In the data rows, 128 means zero.
Some points:
[ 98 196  85 118 191 158 158 126  59 134  99 100  94 116 165 115 164 117
 130 128 137 154  78  91 116 131 112 148  59 117 136 125 161 221]
[142  98 158 157 162 117  93 128 114 108 106  98 186 104 136 176 150 161
 112 169 204 134  96  96 102 134  70 119  46 162 142  84  95 108]
[150 149 170 107 160 172 155 142 115 107 168  47 174 102 207 184  89  82
 135 132  96 120 113 110 152 164 152 122 196  85 152  97 168 131]
[115 110 124  86  85 134 129 149  87 169 120 137  71 107 132 155  77 130
 151 131 159  56 147  84 145 102  42  75  53  37 143  65 146 135]
[ 85  87 140 131  86 145 136 170 197 148 150 119 127 146 125  97 145 114
 102  91 163 156 154 119 145 117 127 195 132 137 135 157 151 177]
[123  95 165  97 143 142 125 103 145 126 118 125 119 129 158 158 145 126
 102 110 169 139  75 132 143 134 139 108 139 148 122 148 108 107]
[124 120 190  95 142 138 109  99 137 156 115 141 141 165 166 166 161 142
 109  94  99 176  97 104 187 100  94 159 111 131 111 121 128 131]
[ 85  88 140  94 127 109 181 123 153 119 128 163  99 135 142 132 141 141
 154 104 125 150  85 129 113 150 117 125 161 131 142 104  83 132]
[120  96 132  91 151  86 193 128 147 155 117 128 119 131 170 108 121 150
 160 109 139 129  99 171 166 137 137 122 123 119 126 148 109 142]
[155 114 169 118  80 128 104  98 124 140 184 159  96  84 122 170 131  87
 166 139 178 146 119 136 160 236 150 123 150 138 122  82 192  97]
[162 136 154  79 168 123  97  90 126 132  80 146 135 174 168 129 150 164
 167 120 138 185 100  98 159  83 115 134  80 103 111 157 160 126]
[ 89 149 108 167  99 119 184 157 148 104 120 144 193 109 107 137 136 125
 149  95 122 132 115 123 148 117  49 127 215 136 181 131  95 113]
[113 149 145  89 182  75  93 170  43 173 134 120 175 116 129 175 156 134
 140 140 123 171 100 173  91 109 131 201 127 193 156 191 131  85]
[170 123 157 159  98 139  91 133 139 103 111 159 149 174 157 155 189 122
  77 123 111 124 139 143 126  69 128 106 121  99  99 107 100  81]
[197 102 166  47 131 146 122 192 107  76 103 144 171 161 138  94 137 115
  89 126 104 120  85  93 135 119 158 103 149  82  89 101 164 130]
[ 94 115 110 149 181 172  91 138 120  49 114 143  77 109 139 123 135 168
 134 132  84 123 120 152 161 179 128 117  97  82  93 176 156 176]
[ 45 127 103  90 126  99 198 139 150 129  62 131 121 153 137 127 144 121
 159 120 134 133 142 107 135 147 141 143 149 138 120 156  97 134]
[ 81 161 102 185 153  61 117 168 163 172 112  55  97 129  94 106 156 119
 159 102  67 126 128  92 138 110 121 182 130 118 117 147 161  85]
[ 80 180 195 171 140 108  97 109 194 169  76 121  88 108 157  64 136 198
 134 113  90 145 168 100 113  89 130  84 116 146 129 114 119  83]
[157 161  80 120 119  95 138 117 128 134 116 168 181 126 101  69 105 132
 209  92 119 137  91 152 128 109 108 137 150 117 109 132 131 130]
[109 141 131 127 124 153  79 101 126 100 102  71 100 123 140 181  84 109
  64 106 165  90 115 120 125 123 142  84 113 151 142 174 112  79]
[144 106 164 184 125 129 103 149 106 116 136 134 112 117 128 116 151 115
  86 137  95 139  74 135 165 128 104 142 162  63 135 100  70 129]
[146  91  97 145 153 118 116 102 175 134 134  71 125 152 208 139  69 162
 157 135 102 143 120 104 151 106  92 143  51 117 128 123 114  68]
[ 90  90 110  97 129 116 106 131 122 162 199 115 130 176 181 155 144 182
 117 186 103 146 154 107 160  87 128 137 116 147 130 122 155  67]
[125 125  90 114 125 127 110  98 140 131 193 103 159 131 139 102 131 122
 121 117 149 133 106 126  86 155  65 100 139 106 166 158 133 182]
[138 158 128 139 168 188 133  75  87 106 146 165 101 175 100  77 103 129
 205 137 154 153 189 102  91  65 161 119 137 159 128 122  98 118]
[182 136  91 168 145 149  94 169 151 127 149 177 109 140 150 128 155 117
 130 121 132  89 159 171 131 104 163 153 137 171  82 106 117 112]
[136  56 114 181  96 145 125 143 127 167 104 105 169 114  88 129 152 132
 140 214 149 147  92  68 116 129 140 127 161 116 129 188 146 118]
[129 132  83  83 114 117 122 138 170 102 189 135 140 174 125  95 157  95
 123 118 155 116 134 130 115 181  93  81  89 126 173 145  80 179]
[ 56 126 122 107 149 196 175 116  79 127 144 153 159  55 124 120 132  99
 124 147 116 126 147 159  88 135 162 165  38 128 208 131 139  63]
[110 120 124  99  86 102 173 115 119  76 145 156 110 159 103 161 135 178
 121 111 131 118 123 130 114 137 136 108 124 141 103 115 118 121]
[102 132  86 121 132 124 165 132 143 176 142 160 178 133 131 133 101 125
 135 127 132 144 119 126 138 151  74 107 153  96 144 151 124 163]
[104 154 137 105 157 116  98  94 129  99 141 133  63 109  82 188  60 122
  76 129 100 110 154  90 100 122  79 107 157 166 105 125 111 156]
[104 144 129  62  77  71 180 105 179 120 148 118 134 130 123  98 160 172
 124 152 132 102 112 152  86 177 130 105 129 105 124 169 109 151]
[150 100 154 127 150 186 107  71 121 121  97 162 123 137 182  90 114 109
 173 128  69 101 138 193  41 158 155 176 129  52 151 175 185 117]
[108 189 131 101 145 128  86 167 141 119 125 147  80 115  85 120  80 110
  73 127 117 103  92 129  68 100 184 189 158 143 105 119 125 122]
[161 130 122 159 166  91 146 137  87  94 104 137  75 121 110  70 142 128
 134 171 106 124 140 140 180 177  93 132 152 193 137 112 137 147]
[167 179  93  65 143 127  98 110 138 150 119 108  74 166 110 150  76  78
 112 136  56  71 105 161 168 102 194 155 124 142 147 121 123 127]
[186  99 105 130 114 153 149 136 130 117 161  92 107  44  66 134 145 131
  76  88  98 136 123 127 188 130 163 100 119 139  79 126 113 129]
[134 157 108 159 148  68  76 122 199 121 147 155 181  66 169 123  81 153
 152 127 140 118 110 122  83 155  99 123 159 174 174 101 193 137]
[111 125  72 107 143 122  62 102 117 164 126 145 153 115  78  94 180  75
 125 143 135 171 135 158  69 141 119  36 152 123  97 129 184  54]
[131 119  78 123 130 174 174 184 119 179 120 218  98  92 182 180 139 146
 126 167 147  98 165  72 100  94 122 119  83 147 153 139 124 170]
[ 94 169  74 171  81 138 126 195 144  92 168 133 137 127  92 138  83 181
 140 114 156 162 136 127 149 124 106 193 130 124 132 107 126 173]
[192 119 110 159  91 110 123 128 109 141 110 115 139  69 113 105 150  93
  81 184 100 162 128  69 116 127 119 142 157 109 130 145 137 167]
[194 107 125 136 133  89 109 176 152  66  75 143  81 108  82 110  96 142
 152  47 196 164 115 132 157 123 181 123 143 124 181 150 155  85]
[134 121 155  98 158 109 146 113 124 135 138 125 141 116 161 126 166 165
 132 133 173 127 112 150 132 108 155  91 147 103 125 129  91 147]
[ 89 128 116  97 105  96 177 136 139 123  94 115 112 177 111 144 141 141
 129 104 104 126 143 143 129 127 120 120 129 128  99 104 113 113]
[100 147 109 129  99 125 162 110 136 146 132 130 208 103 130 121 126 125
 114  91 182 125 110 152 120 114  80 129 156 102 154 179 152 133]
[133  89 150 110 104 112 146 136 181 139 120 146 127  91 167  89  76 107
 123 206 125 101 169 140 176 127 127 148 111 142 101  87 144 110]
[142 125 129 138 167 108 151 122 134 116 137 124 107 166  79 135 134 100
 140 115 159  97 101 133 106 133 126 141 115 134  85 139 104 152]
[163 107  66 160 148 139 100  97 144  92  77  80 137 111 141 143 138 169
  99  75  85 141 175 142 115 177  90 160 147 105  93  45 113 130]
[100 118 124 130 177 132 120 111 114  96 107 126  84 153 149 118  82  62
 110  84 135 118 162  95 103 125 148 119 189 170 112 138 144 119]
[100  96 147 169 133  69  79 137  86 137 120 119 199 137 144 139 111 172
 208  90 125 156 206 175 111 116 173  93 105 100 115  29 124 189]
[135  75 118 157  91 165 167 185  85 164  80  65 109 116  99 173 145 137
 153 159 148 122 161  63 106 115  97 104 142 116 162 179 120 136]
[ 90 167 106 123  91 180 113  89 118 171  97 138 125 131  88 144 120 161
 137 109 142 158 115 184 116  98 162  96 166 184 146  62 201 142]
[134 152 114 138 153 112 140 129  63 112 106 119  74  89 123 114 206 120
 101 132 130 155 147 174 134 157 102 136 121 140 144 121 159 215]
[103 125 145 104 149 144 148 129 144 108  79 120 130 153 158 119 168  71
 138 116 163 118 104 106 152 128 138 126 158 151 115 129 103  94]
[139 135 153 172 114 160 122 152 103 152 171 165 158 139 136 101  68 137
 108  82  85 110 129  65 152 130 116 145 134 187 172 169 155 201]
[122 121 188 148  97 108 151 126 115 116 134  89 114 147 128  96 132  56
 188 183  54 142 160 180 172 182 145 107 109 159 111 168  78 125]
[183 184 112 103 107 144 154  93 105  87 123 125 193 125  55 159 122 169
 177 191  99  62 102  97 136 106 142 171 114 144 162  79 154 122]
[121 105 120 123  80  91 151  86 100  99 122 121 119 180  79 189 147 168
 111 128 135  96 134 178  97  96 140  85 141 114 101 127 141 136]
[105 112 108 171 139 142 117 114 143 110 136 160 102 209 117 125 140  86
 100 121 139 122 147 125  99 126 151 147 131 141 106 117 115 119]
[ 95  76 158 149  76  75  69 120  31  79 184 156  64 117 157  90 129 137
 168  69  89  77 126 124 149  61 123 181 137 161 122 152  93 111]
[110 206 115 169  49 109 114 124  68 145 119 137 142 117 174 120 154  93
 101  84  99 126 136  72  84 115 179  58 121 113 142 109  96 114]
[134 110 177  80 125 110 159  96 130 151 111 115 128 143 158 119 166 110
 136 139 196 137 119 170 126  97 141 125 147 118 150 102 118 140]
[103  70 114 159 159 154 143 135 118 146 133 132 155  81 104  71 123 126
 132 211 170 105  98 144 129 172 192 114 137 134 103 102 119 119]
[190 162 171  85 152 204 126 172 140 156 166 101 124  69 129  99 141 154
 188 102 139  52 242  94 103 191 108 159 196 159 107 177  95 154]
[198 136 137 161 111 110 120 110 141  91 144  78 175 165 107 140 115 124
 116 103 105  87 166 204 155  70 121 145  56 132 134 145 185 146]
[157 166 152 143 110 126  86 154 149 109 140 202 110 104 131 152 154  82
  55 142 108 142 150 163  88  83 126 130 117 140 105  82 115  88]
[146 109 113 132 158 136 146 123 131 146 120 120  94  85  86 114 131 141
 121 118 105 153 114 166 159 170 101  95  80 185 103 121 123 202]
[146 139 127 125 121 141  96  90 166 101  86  85 155  67 147 155  75 124
  92 134 132 164 169  89 156 109 108 176  60  76  83 116  74 113]
[103 175 150 169 145 150 173  57 105  85 106 144 145 199  80  82 127 149
  14 111 138 102 153 109 145 173 133 165 126  94 191 114  94 116]
[135  91 113 132 105 133 107 154 132 123 203 115 161 106 156 109  81 143
  85 171 140  83 173 112 181  87 146 145 132 120 113 136 165  51]
[136 109 102 188 151 161  84 157 154 153 162 139 105 203 116 114 135  74
 121  94 165 110 135 154 146 117 158 177 119 132 121 134 109 138]
[123 168 176 137  68 176 144 163 160 117 127 107 112 167 104 142  48 130
 169 176 114 141  92 183  40 143  80 117 104 152  97 177 150 145]
[119  81 159 117 106 186 130 147 168 152 113 120 132 129  93 138 162 146
 145 166 120 150  63 108 174 114 123 106 131 107 129 104 135  97]
[185 118 112  97 115  94 136 143 122 204 123 121 179 121 149  94 117 172
 110 151 190 129  90 136 143 143 154  80 133 127 131 145  85 123]
[127 161 175 141 178 112 155 132 133 119 174 103 156 144 145 196 117 104
 127 168  64 177 127 132 121 136 194  93 186  35 155 127 145 133]
[127 171 131 137 128  95 132  93 129 223 169 166  89 128  75 169 126 109
 161 117 155 180 148  94 110 198 158 129  95 126 106 171 117  88]
Along one direction, these points spread out more than along any other. Take the direction at right angles to it along which they spread out most. Go by this last direction. How far along it is each point below, from 0 to 99? The average is 50, and the first point in the table lies past the average. One standard deviation of the points above along it is 16.
[127 171 131 137 128  95 132  93 129 223 169 166  89 128  75 169 126 109
 161 117 155 180 148  94 110 198 158 129  95 126 106 171 117  88] : 65
[190 162 171  85 152 204 126 172 140 156 166 101 124  69 129  99 141 154
 188 102 139  52 242  94 103 191 108 159 196 159 107 177  95 154] : 80
[146 109 113 132 158 136 146 123 131 146 120 120  94  85  86 114 131 141
 121 118 105 153 114 166 159 170 101  95  80 185 103 121 123 202] : 69
[ 85  87 140 131  86 145 136 170 197 148 150 119 127 146 125  97 145 114
 102  91 163 156 154 119 145 117 127 195 132 137 135 157 151 177] : 61
[100  96 147 169 133  69  79 137  86 137 120 119 199 137 144 139 111 172
 208  90 125 156 206 175 111 116 173  93 105 100 115  29 124 189] : 41
[183 184 112 103 107 144 154  93 105  87 123 125 193 125  55 159 122 169
 177 191  99  62 102  97 136 106 142 171 114 144 162  79 154 122] : 45
[122 121 188 148  97 108 151 126 115 116 134  89 114 147 128  96 132  56
 188 183  54 142 160 180 172 182 145 107 109 159 111 168  78 125] : 59
[108 189 131 101 145 128  86 167 141 119 125 147  80 115  85 120  80 110
  73 127 117 103  92 129  68 100 184 189 158 143 105 119 125 122] : 70
[129 132  83  83 114 117 122 138 170 102 189 135 140 174 125  95 157  95
 123 118 155 116 134 130 115 181  93  81  89 126 173 145  80 179] : 67
[135  91 113 132 105 133 107 154 132 123 203 115 161 106 156 109  81 143
  85 171 140  83 173 112 181  87 146 145 132 120 113 136 165  51] : 20
[121 105 120 123  80  91 151  86 100  99 122 121 119 180  79 189 147 168
 111 128 135  96 134 178  97  96 140  85 141 114 101 127 141 136] : 48
[146  91  97 145 153 118 116 102 175 134 134  71 125 152 208 139  69 162
 157 135 102 143 120 104 151 106  92 143  51 117 128 123 114  68] : 14
[133  89 150 110 104 112 146 136 181 139 120 146 127  91 167  89  76 107
 123 206 125 101 169 140 176 127 127 148 111 142 101  87 144 110] : 31
